Each path is a new rotation, seen through one point. The rows after it are directions, each followed by how far the rotation turns it, in degrees each step (0 if it stays put).
Each turn is a multiple of 5 degrees from 10 to 175, or 0.
Each row of a path follows its step; steps can be skipped.
Rotation 1:
step 0: [ 15   7  14   4 -16 -23 -18  -6 -26  -3  23   8  14  -7  -7  16  -6  -1
 -15  -3   0   4  -3  29  17 -10   9  16  19  21  28  21 -27  26 -16   7
   7  -7]
step 1: [ -6   3 -30  15 -18  -5   1   8 -29  -5   9  22   9 -18  10   1  14 -11
  15 -19   7  -9   2   1  40 -22   5  16  11  -3  -1 -23  21  20  -5 -10
  13 -19]
step 2: [ 13  30  -4   9 -16 -10   0   6 -13 -45  15 -15  24   3 -15  -4 -16  -4
  -9  -2  15 -20  23  13  29  -4  -5   5  -8  -3  -2   5  -7  -5   0 -34
 -10  10]
step 3: [-18 -11  -2  24  -7 -37 -15 -11   2   5  21  10   8  -7  16   4  17  -8
   4   5   9 -39  30 -12   1 -18  -8   9  -4 -25  -1  20 -10  12   3 -17
 -12  -7]
step 4: [ 21  10 -18   4  28  -1 -12 -15  13 -17  -4 -18 -19 -17 -12 -16  22  -7
   5 -17  21  -7  32  12  22  11   1  25 -11 -17   3   9 -14  27   3   3
  -2  -8]
step 5: [ 10  -2  -8  -2  -7   5 -33 -17  21 -24 -15  16  19  -9 -10  15  13  -5
  23   1  -8 -12  41 -15  -9  -6  -5  11  -7 -10  28  -5  17  -3 -23   1
   0  20]
step 6: [  7 -17 -23  -5   0  -6   1   0  11  -4 -21  -8  -9  23  19  21  -4  -2
 -19  -9   5  15  14  -4   2 -10  15  44 -24 -14  17  11  -3  18  -8 -16
 -28  18]
step 7: [ 10  -2   5   1  -5 -24  -1 -20  16  -4 -22  14 -11  -9   2  -3   3   4
 -12  21  -1  -4  33  11   2   0  47   3  -5  19  -7  -4  40  18   0   8
 -12  12]
step 8: [ 12  28   4   5  18 -10  12 -21  -1  -2  -6  15   1  -1  10   1 -26   4
 -17  -3 -14  -7   2  13 -17 -23  25  37  -6   0  47  -6  -1   0   1   6
  15  -5]
step 9: [ 25 -12 -22 -16  -5  -3 -24 -24 -33  19 -10  19  19 -11  15 -14  -4 -10
 -30  -2 -14 -13  -5  -6  20  -9  15   7   8  19   9 -15   4  15  10  -4
  -6  14]
[  0  -2  -6   6   1   4   3  -6   6   1  -1  -4  -1  -2   2  -3  -2   6
  10  -2  -6  -5   3  -4   4   6 -10  -4  -4  -2  -2   9  -5   3  -1   3
  -2   7]  45
[-3  2 -1 -5 -2 -5  0 -4  0  0 -4 -9 -3 -7  1  2 10  3  1  6  1 12  4 -7
 -4  4  3  2 -5 -5  4 -1 -2 -6 -4  1  0  4]  40
[ -4  -6   0   5   0  -6  -2   4  -2   5   3   1 -12  -1   5   3   0  -2
   1   4   6   1   3   6   3   9   5  -1   5   5  -1   8  -2   6  -2   8
  -4  -4]  110
[  5  -4  -4   0  -1   0   2   1   4   2  -7   5   2  -3   5  -6  -2   2
  -6   1   4  -3  -1   4 -11  10  -3   4  -3   2   8  -2   7  -2   8   2
  -3   3]  25
[  4   1  11   0 -10   0   9   3  -2   5   4   4   2  -3   4  -7   4  -2
   6   2   0  -1  -3   0   9   6   1   2   2   1   6  -5  -8   0   2  -6
   0   3]  35
[  0   2  -2  -2  -5  -1  -5   4  -2  -2  -2   9   4   1   3  -3  11  -1
   6   5 -10   0   4   6  -8  -3   3  -7  -3   4  -3   8  -1   1   1  -1
   3   0]  160
